rotation steps, each row followed by its count of steps
The counts run from 0 to 988.
[ 14 -32 -12  19  12  -8 -15  18   3 -28   0  45  27  -8 -10  16  19 -22
  21  16 -27 -32 -53  27  10   4   1 -54 -34  17  20  -1 -13  -1   0 -19
  -8 -10  11   5  11  12   5  11  -4   3  15  -4  -1  -9   1 -45   4 -13
 -46   7  31 -36  -4  -7  23  20 -14]  517
[ 10 -26 -13 -14 -25  12 -13 -18  12 -22  -4  11   2  -4  19  -5   3 -63
 -19  23  -2 -29 -11 -34  -7  -2 -13   0 -17  -1  33 -17 -29 -25  -6 -32
   5  14  40  14  -2  11  -8  14 -24 -22  -2  12 -14  30 -23  16  30  14
 -20   6  13  32 -14  10 -18  27 -15]  470
[ 24 -22  -1 -17   4  25   4   6  -3 -55   5  19  16  20  17   9  14 -46
 -22   2  -6 -40 -39  22 -13   5   4 -25 -34  26  19 -10 -40 -19   9 -13
  -2  14   9  -4  17   7 -13  -6  -8  -6 -19  23  13   8  -3  -8  18  11
 -25  11  -6   3 -40  14  12  16 -43]  159
[ 18  -6  25  11  38  10  13  15  18 -15   3  27 -10  -3  19  -5   3 -34
  16  13 -12 -52 -41  16 -34   4  11 -66  21   3   3   5 -14  -7 -48 -31
  -5 -14   6  -3  16  23 -18   1 -27 -16  20   9  12 -12   0 -26 -30  10
 -20   5 -14  -2  -2   0   3  17 -26]  868
[ 18  19 -11 -10 -11   8 -15  38  27 -24  -4  31  -5 -35   5  23 -10  17
   8 -28 -29 -17 -53  13  17  -2  10 -22  -6  -4  14  -6 -11   4  -5 -21
 -18  18  27 -10   9  17 -19 -14   0 -12   6  27  30   6  -1 -42 -10 -19
 -21 -18  43  -7 -24   6   6  42 -40]  662
[  7 -40   0 -15 -10   1  22 -20  40 -30  16  11   4  -1  39  10  -2 -52
 -10  -2  -3 -31 -40 -36 -16 -20  15  -8  19  -3   1  -4 -33 -20 -13 -48
   0  -6   0   4 -21  16  -2  10 -26 -13  39 -18  -6  16  -1  -8 -20 -10
 -46  -8 -14 -10  14  -3  12  24  -8]  120
[ 16  -6   0   2 -40   3 -25  10  16 -32   1  17 -11 -25  14  -5  13 -60
   1  43 -16 -13 -32  -9   0   6   3 -26 -23 -11  24 -15 -15 -31  -8 -23
 -18  11  42  18  -6   8  12 -23   6 -14   4 -17  -9  50  10  -8  37  -8
 -44  -6   9  12 -22  -8   0  13   5]  579
[  1 -39   0 -12  11  13  12 -54  31 -18  11  14  -5   1  27  24 -19 -15
  -6   7 -21 -34 -42  12 -11 -28  18 -29   2   5 -19  -1 -30   1  -6 -39
 -19 -21  10   7 -26  45  15 -13   5  -9  29 -15   0  49  -7   0  -9 -23
   0  -7  -9  12  11  -6 -17   9 -25]  710
[ 33 -10 -17 -23  24  33   4 -28  20  -5  -2  11  13  13  29  38   0  -2
  32  12  -7 -41 -37   6  32 -28   9 -47  -8  30   6   8 -13  15   2 -36
  -9  -6  18  -6  -4  38  -5 -16 -40  -7  12   4 -10   3  -1 -20   7   4
  21  -5  28  12  -2  22  -4  16 -42]  455
[ -4 -22  -5 -20  -5   2  -7 -12  10 -28   3  42  12 -36  40  45  -9 -14
   6  28  -5 -35 -16  -4  41 -11  23 -21 -21   6   9   5 -17   9  14 -16
   0   5  28  -9 -14  42  20  13  -6   8  19  11   0  13  11 -17  17 -15
 -41  -2  -2  11   9  27 -15  27 -20]  241
[ 17   9 -11   3  17  -8 -25  45  32 -27   5  26 -12 -30  -5   2  -2  -6
  44  17 -31 -20 -17  13   2  -8 -13 -37 -11 -11  12  11 -17  -7 -11 -39
 -15   8  22   8  -1   4   3 -20 -11 -17 -23  18  21 -13  -5 -31 -28 -10
 -29 -12 -26 -19 -10 -11 -16  50 -46]  167
[  1 -32 -39  -1 -33 -10 -41  -1  15 -15  18  16  25 -15  -6   4   8 -42
  12  25 -25  -9 -15  10   1   9  -4 -49  -3  -5  11 -15 -20  -4  -2 -30
   2  20  36  17  -6  -3 -13 -17   4 -17 -15  11  -2  13 -25 -11  19  -8
 -22  -4  14 -29 -36 -14 -18  34 -36]  581
[ 14   7 -13   5  -3 -17 -29  34  26 -40   5  27 -25 -42  14  -9   4 -31
  22  20 -28 -23 -19  10  -8  -6 -20 -13 -21  -9  23  -8 -22  -4   5 -44
   3  24  34   4  -1  -6  -3 -18   1  -2 -28  22  24  -1  -9 -22 -18  -1
 -42 -17 -22  -3 -21  -3 -21  30 -35]  834
[ 34 -35 -24  -8  37   8 -14 -15  25   7   1  19   5   7   8  15  -9 -30
  48  15   3 -47  -8  -5  11 -30  -2 -43 -23  11   3   7 -12  14 -18 -35
   5 -11  27   1  -5  34   4   2 -25  12   6  23 -18  16 -15 -27 -17  -2
   4  11  -1 -18  -2   0 -12  -4 -52]  815
[ 11 -38 -43   5  -6  -8  -5 -15  28 -22   6  23  -1 -30  18  18   1  -9
  13 -15 -19 -50 -24 -28  32 -26  -4 -27 -38 -22  14  -1 -16  -5 -15 -53
  -7 -22   6  11 -35  18 -23 -10 -11  33   6   2 -17  10 -11   3   8  11
 -15  -1 -32 -12  -4  -2 -15  17 -17]  677
[  9 -17   8   1   1  -5  -3   3   6 -37  17  14  21 -31  15  30  14 -10
 -13  15 -16 -31 -56  12   9  27  33 -48 -10 -14  34  -4 -11 -36 -36 -13
 -19 -23   3   2  -5  35 -18   5   3 -11  11  -4  -1   7   6 -13  19  -3
 -30   3  24 -14  -6  -5   8  22  19]  156
[  1 -24 -24  14  -9  16  -8  -8  15 -29  -3  38   8   8  22   3  -9 -67
  -3   3   6 -45 -21 -16 -29  -6   6 -50   2  12  13  -8 -25   3 -27 -33
   6  -2  10  -1 -11  21 -24  -2 -16  -2 -10  29  -1  14 -16  12   9  20
 -31  18 -47  14 -20   7 -12  19 -40]  614
[ 18 -14 -15  12   5   3  -2 -14  39  -2  -1  37 -29 -21  12 -13   7 -17
  38   0  -9 -31 -47 -14  20 -27 -14 -26 -54  -7  23  -2  14   7  -8 -41
 -34  -2  19  20 -15  53   5 -15 -21  17   1  -4 -16  20   7  -2  16  11
  -8 -13 -11   3  -2  12  -3  -4 -19]  286
[ 11  -2  -1  -7  -9  31 -20  -3  29   4  10  23  16 -19   7  21 -12 -49
  21  30  15 -42 -41 -38   3 -21  29 -35  13   1  25  -1 -12 -24 -39 -12
   1 -18  37  -8 -18  40  -1   5 -18 -20   6  -8 -12  29  -4  13  26  -3
 -14  16 -11  26  -4   3  -4  21 -11]  642
[ 10 -35 -17 -14 -16  -6  13   5  39 -36  14 -11 -11 -25  26  13  15 -20
  -8 -19 -21 -15 -43 -47   8  -5  -3  -2  -5 -22  29  10 -20 -38 -13 -57
 -11   2 -15  15 -36  -1 -23 -15 -32  -7  18  -1 -21  -4  -6   3   3  15
 -29 -17  -3  -6   5  -2   7  41  -5]  650
[ 28  18   6   9   3  18   1  -4  31 -15  21  -2 -24 -36  19  -9   0 -25
 -12   5 -14 -37 -59 -10 -19 -15  -2  -2   8   9  37  -9 -22 -33   0 -55
 -17  -6  15  -3  -3   4 -20 -15 -23 -13   2 -20  32   3   3 -18 -23   3
 -45 -21 -21  11  -2  14   1  22   8]  619
[  0 -19  -3  -7   0  28  16 -43  24 -35  -3  22  -2   3  41  34 -19 -24
  -5   2 -15 -43 -29 -14  14 -28  13 -33 -13   6 -10  -6 -26   4  -1 -36
   0 -16   3  -9 -45  25   7 -32  -6  12  26  -5  -2  34  12  12   2  -8
  -8   7 -26  32  15   5 -10   6 -23]  709
[ 18 -10 -25  -3  17  18 -22   2  36   2  -6  15  21  -7  -9  47  -2 -19
  30 -18  -7 -44 -35 -28  19 -35   1  -3 -35   9  32  -1 -24   0 -15 -33
  12 -14  -5 -12 -21  19   1   3 -25  17  -5  22 -12   5 -27  -9 -12  -2
 -20  31  25  -1   0  14   8  16 -31]  37
[ 12  -1   5  11   7  19 -27  31  28  -7 -28  23 -15   4 -31  -5  -7 -19
  44  22 -26  -5 -33 -19   6 -12 -13 -26 -20 -22  13  14 -13 -23 -22 -21
 -26 -12  21  24  -5   1   3  -3 -23 -47   6 -12 -22 -11 -29 -10   0 -14
 -18  14  30  -3   4   0   2  57 -37]  810
[  9  -9 -12   2 -28 -18 -23  46  23 -17   1  49  11 -23  -6 -19   7 -49
  11   6 -19 -22 -45  -6  -9  -2  11 -26 -18  -6  18 -13 -14 -19 -19  -9
  -3  -6  26  -4  -2  -1  -5  14  16   6   3   7  -7  12  -8 -26   5 -22
 -59   7 -13 -34 -22 -15  10  24 -11]  971
[ 14  -7   9   0  22  48  27   4  14 -45 -19  16 -10  22  13  32  -5 -23
  14 -11  -6 -37 -52  -6  10 -18   2 -36 -35  24  24  12  -7 -14   3 -15
 -13 -21  -7   6  -3  30   5  -3 -39  -6  13  -2  -9 -12   0   7  23  20
 -15   4   5  29   9  34  32  19 -28]  65
[ 17 -39  22 -20  23  22  -7 -11  20 -37  33  -3   0   2  15   9   3 -43
  -7  12 -13 -39 -56  -5 -24 -12  19   2   9  18  19  -1 -35 -41 -31  -9
 -21  -5   6  17  -3  40   9  16 -12 -17  19   1 -12  47 -14 -15  -2 -27
  -3  -6  13 -18  -4   0  11  19  -9]  575
[ 11   9  -6  -2  -4  13 -28   6  11 -15 -12  34  16   2  -1  10  -5 -38
   2  17  -5 -23 -42  12 -14  -6   7 -28  -5  26  20 -20 -24  12  17 -23
   6  22  43 -11  25  10  11  -3   2 -14   9   8  30  16  -9 -39 -13 -22
 -30   1  56   5 -14   8   9   9 -41]  270
[ 26   4   7  -4  -2  24  -1  26  33   4 -17  36  -8   1  12  -5 -18 -46
  15  -3  11 -25 -43 -28 -27 -24  21 -43  29 -11   9  -7  -8 -10 -50 -15
   2  -8  19  -5 -16  15 -16  -3 -29 -18  22  -2  -6  30 -10 -25  -2  -6
 -17   5 -15   6 -15  -7  10   9 -33]  895
[ -5 -37   7 -18  25  11 -17 -18   6 -49  -1   6  -2 -21  24  51 -11 -19
  -7  46 -26 -44   5   2   4   2  -9 -20 -22 -12  10 -12 -31  -6 -18 -38
  10   0  20   7  -4  26  -2 -15  -3 -16   1  26  -4  40 -15  -9  -7 -15
  13  11  11  26  11 -10 -45  37 -35]  496
[  1  -4  28  -2   6  20   1  -6  48 -34  -2  27 -15  -5  23  22  -8 -41
  -7 -14 -11 -39 -45 -14 -26 -24   6  20 -13   4  14  -8 -23 -21 -11 -18
  -7  -3   3 -11 -25  20  16 -10   1  -3  16  -1   4  66   8  -6 -11 -31
 -33   6 -11  18   8   1   8  10 -28]  322
[ 16  -7  -2  -1 -12   2  -2 -30  32 -18  25   6  -7 -28  37  14   5 -42
  -3  30  -3 -35 -18 -21 -10 -16   7 -19  21  -9  16  -7 -34 -28  -9 -54
  -3 -10  11   6 -32   5 -11 -25 -25 -11  -2 -11  17  26   1   3 -13   9
 -31  -5 -42   4   3  -5 -18  18   2]  898
[ 20 -47 -28  14   9  -5  12 -12  33 -15   9  26  -5 -23  18  -3  -8 -14
   7 -17 -16 -60 -51 -15  10 -23   3 -15 -37  -9   2  -1  -9   0 -37 -43
 -21 -26  -2   4 -17  34  -9  13 -11  27  14  -3 -18  12  -8  -8 -12   2
 -21   2 -33 -24  -1  -3   2  11 -13]  678
[ 17 -40 -32  -8  12 -17  -1 -31  34  -7  18  11 -10 -33  27  12  11   3
  16   9 -28 -18 -38  -7  -2  -8  -8 -37  -8 -19   6  -6  -1  -2 -29 -73
 -23  -2   6  25 -17  20 -23 -27 -23   8  12   2   3  31  -1 -16  -9  -1
   1 -22  26 -19   5 -17 -23  18 -13]  540
[ 24  10  10   6  15   9   1  30  36 -17   0  19   2 -13   1  13   7 -16
  22 -21 -11 -33 -54   2  -7  -4  10 -47  22  -8  14   7 -14 -22 -32 -35
  -2 -15 -16  -6 -15  -6 -26 -10 -31 -10  17  14  16 -14 -12 -33 -36   1
 -29   0   9 -19   0   0  22  28 -20]  90
[ 24   8 -13 -22  -9  21  -7  31   8 -36  -6  32   2 -11  16  35 -10 -13
 -16 -12   1 -48 -47  -4  26 -15   8 -11 -32  20  23   4 -34   4   6 -12
  15   4  29 -32   4  20 -15   6   6   6   4  31  16   4  -3 -34  -3 -14
 -37   0  13  17 -25  23   9  28 -38]  132
[  7   0  15  13  -7   8  13  25  39 -28  -3  19  -9 -12  16  11   5 -44
   6  12 -13 -25 -46 -16  -8   2  24 -46  25 -24  14   1 -11 -35 -38 -31
  -5 -15  -9   3 -36 -10 -17  -4 -31 -18  22 -13   0  -5   0   2  -2   2
 -44   4 -28  -4   4  -6  22  33   2]  759
[ 13  -7  14  -9  10  13   5  -7  13 -55   6  10  -5  -5  44  21  11 -49
 -33   3 -15 -32 -31 -17  -7   7 -16  -8 -15   0  41 -21 -28 -28   8 -41
  13  20  -6   7  -1  -7 -17 -21 -26 -10  13   8  10  37   1 -18  -2  -2
 -40  -5  36  39   2   3  10   9 -11]  15
[  7 -29  -8 -34 -19  23 -18 -13  19 -35  17  13  31  21   8  26   3 -62
  -8   0  -3 -10 -30  -8  -9   0  15 -14  17  22  13  -8 -22 -13   0 -13
   1  26  22   5   1  13   0   9 -29 -42   8  23  -5  22 -11   0  25  -1
  -7  -5  19  -3 -34   7   4  25 -49]  829
